[[ 12 -30  82 -28 -33  59  58]
 [-12 -12  33 -26   6  40  27]
 [-70 -18 -79  56 -23 -35  32]
 [ 72  25 -18   5  39 -25 -28]
 [ 54   6 -32  14  27 -43 -24]
 [ -4   6  -2 -18   1  20   3]
 [-67 -55 -84  84 -69 -13  18]
 [-22 -51  30 -19 -61  45  61]
 [  1 -14 -13  -5   4  -6   2]]
|
[[ 58  12 -30  82 -28 -33  59]
 [ 27 -12 -12  33 -26   6  40]
 [ 32 -70 -18 -79  56 -23 -35]
 [-28  72  25 -18   5  39 -25]
 [-24  54   6 -32  14  27 -43]
 [  3  -4   6  -2 -18   1  20]
 [ 18 -67 -55 -84  84 -69 -13]
 [ 61 -22 -51  30 -19 -61  45]
 [  2   1 -14 -13  -5   4  -6]]

[[ -3  -4  -1  29 -10   3   4 -17]
 [-29  -6  21  19 -12  29  31 -18]
 [-15 -17  15 -20 -15  16  18   4]
 [-75 -32  53  14 -35  75  80 -25]
 [ 40  13 -28 -10  16 -39 -43  15]
 [ -3 -11   7 -49  -3   4   4  22]
 [ -7  -8   4  24 -12   8  10 -16]
 [-10   8   7   8   9   9   7  -5]
 [-36 -26  30  19 -30  37  41 -25]
 [ -3 -16   4 -15 -15   4   6   6]
 [ 35  24 -29   5  22 -37 -39   7]]
|
[[-17  -3  -4  -1  29 -10   3   4]
 [-18 -29  -6  21  19 -12  29  31]
 [  4 -15 -17  15 -20 -15  16  18]
 [-25 -75 -32  53  14 -35  75  80]
 [ 15  40  13 -28 -10  16 -39 -43]
 [ 22  -3 -11   7 -49  -3   4   4]
 [-16  -7  -8   4  24 -12   8  10]
 [ -5 -10   8   7   8   9   9   7]
 [-25 -36 -26  30  19 -30  37  41]
 [  6  -3 -16   4 -15 -15   4   6]
 [  7  35  24 -29   5  22 -37 -39]]

[[-60  70 -44   5]
 [-27  45 -25   8]
 [-21  22   8   9]
 [-28  45 -10  13]
 [-59  38  -6   2]
 [  2  14 -17   1]
 [  4  19   0  10]
 [-73  44 -25  -5]
 [-60  34 -10  -1]
 [-28   4   1  -5]
 [-10   6 -21  -7]]
|
[[  5 -60  70 -44]
 [  8 -27  45 -25]
 [  9 -21  22   8]
 [ 13 -28  45 -10]
 [  2 -59  38  -6]
 [  1   2  14 -17]
 [ 10   4  19   0]
 [ -5 -73  44 -25]
 [ -1 -60  34 -10]
 [ -5 -28   4   1]
 [ -7 -10   6 -21]]

[[ -1  42  17  13  22  -8  20  23 -21 -56 -17  47]
 [ 22 -59  36 -38 -41 -51  81 -16  48  71   6  10]]
|
[[ 47  -1  42  17  13  22  -8  20  23 -21 -56 -17]
 [ 10  22 -59  36 -38 -41 -51  81 -16  48  71   6]]

[[ 27 -11  32 -30]
 [-12  24  16  -9]
 [ 31  15  76 -61]
 [-27   6 -41  38]
 [-25  22  -3   0]]
|
[[-30  27 -11  32]
 [ -9 -12  24  16]
 [-61  31  15  76]
 [ 38 -27   6 -41]
 [  0 -25  22  -3]]

[[ 26  53 -35]
 [-14 -41  86]
 [ 25  57 -30]
 [ 26  40 -44]]
|
[[-35  26  53]
 [ 86 -14 -41]
 [-30  25  57]
 [-44  26  40]]
---
[[ 52 -63  59]
 [ 65 -18 -43]
 [-50  22  67]]
|
[[-18 -43]
 [ 22  67]]

[[ -8 -23  70 -45]
 [-30  28 -11  41]
 [ 27   6 -59  39]
 [-18   6   9 -23]
 [ 62 -41  -1  -7]]
|
[[ 28 -11]
 [  6 -59]]

[[-52  46 -39  27]
 [-13  -4 -10  30]
 [ 20  65 -20 -62]
 [ 30  62 -14 -73]
 [ 31 -26   0  30]]
|
[[ -4 -10]
 [ 65 -20]]

[[ 19  16  28  18  25]
 [-50  28  23 -61  40]
 [-36  -7 -16 -37 -11]
 [ 68 -63   7  66 -83]]
|
[[ 28  23]
 [ -7 -16]]

[[-21 -50 -65]
 [-64  46 -77]
 [ 24 -61 -60]]
|
[[ 46 -77]
 [-61 -60]]

[[ 50 -51 -26  43 -12]
 [ -8 -17   9   5  -2]
 [ 25  45 -67  -4 -34]]
|
[[-17   9]
 [ 45 -67]]
---
[[ 35   1   6   0 -14  -1]
 [ -6   0  71   1  -5  -1]
 [-24   0  -3   0  27   0]]
|
[[-24   0  -3   0  27   0]
 [ -6   0  71   1  -5  -1]
 [ 35   1   6   0 -14  -1]]

[[  8  19 -13  -6   3   1 -63  -3  13   3   9   9 -10]
 [  7  13 -15  -9   7   2 -60 -12  12   3  10   0  -4]
 [ 13  17 -19  -2   3   1 -57 -10  11   5  11   2  -7]
 [ -1 -19   5  16 -12  -2 -45  -1  25  17   3  18  19]]
|
[[ -1 -19   5  16 -12  -2 -45  -1  25  17   3  18  19]
 [  7  13 -15  -9   7   2 -60 -12  12   3  10   0  -4]
 [  8  19 -13  -6   3   1 -63  -3  13   3   9   9 -10]
 [ 13  17 -19  -2   3   1 -57 -10  11   5  11   2  -7]]

[[  8 -31 -72  -1  66  29  67]
 [-15  58 -35  36  19 -59 -14]
 [ 10 -81  69   8 -53  43  -9]
 [-67 -58  62  20 -29  49 -59]
 [-82 -24 -33 -31  40  69 -30]
 [-19  57  69 -47  80 -43 -82]
 [ 73 -77  56  12  65  52  -2]
 [ -4  43 -24  24 -31   4  33]
 [ 33 -32 -47 -28 -15  69  77]]
|
[[-82 -24 -33 -31  40  69 -30]
 [-67 -58  62  20 -29  49 -59]
 [-19  57  69 -47  80 -43 -82]
 [-15  58 -35  36  19 -59 -14]
 [ -4  43 -24  24 -31   4  33]
 [  8 -31 -72  -1  66  29  67]
 [ 10 -81  69   8 -53  43  -9]
 [ 33 -32 -47 -28 -15  69  77]
 [ 73 -77  56  12  65  52  -2]]

[[ 49  60 -35  52 -18]
 [-14 -52  37  45 -37]
 [ -8  54 -51  23 -31]
 [ 25  19  -2 -16  25]
 [  9  36 -32  46 -35]
 [-44  -9  -1 -70  24]]
|
[[-44  -9  -1 -70  24]
 [-14 -52  37  45 -37]
 [ -8  54 -51  23 -31]
 [  9  36 -32  46 -35]
 [ 25  19  -2 -16  25]
 [ 49  60 -35  52 -18]]

[[ -2 -11  23  -5  -2   0  16  27  27 -10  11  21  24  20]
 [-37 -47 -43 -37 -37 -47 -14   7  61 -18  51 -28  28  22]
 [ 39 -52  60  16  22 -53  -7  24  68 -52 -13  24  30  45]]
|
[[-37 -47 -43 -37 -37 -47 -14   7  61 -18  51 -28  28  22]
 [ -2 -11  23  -5  -2   0  16  27  27 -10  11  21  24  20]
 [ 39 -52  60  16  22 -53  -7  24  68 -52 -13  24  30  45]]

[[-22 -13  -9 -27   5 -33 -18  16 -20   7   3  -1   5 -57 -13 -29]
 [-66  34 -57 -30   7 -44  -7  18   3 -20  26 -34  25 -84 -12 -24]]
|
[[-66  34 -57 -30   7 -44  -7  18   3 -20  26 -34  25 -84 -12 -24]
 [-22 -13  -9 -27   5 -33 -18  16 -20   7   3  -1   5 -57 -13 -29]]
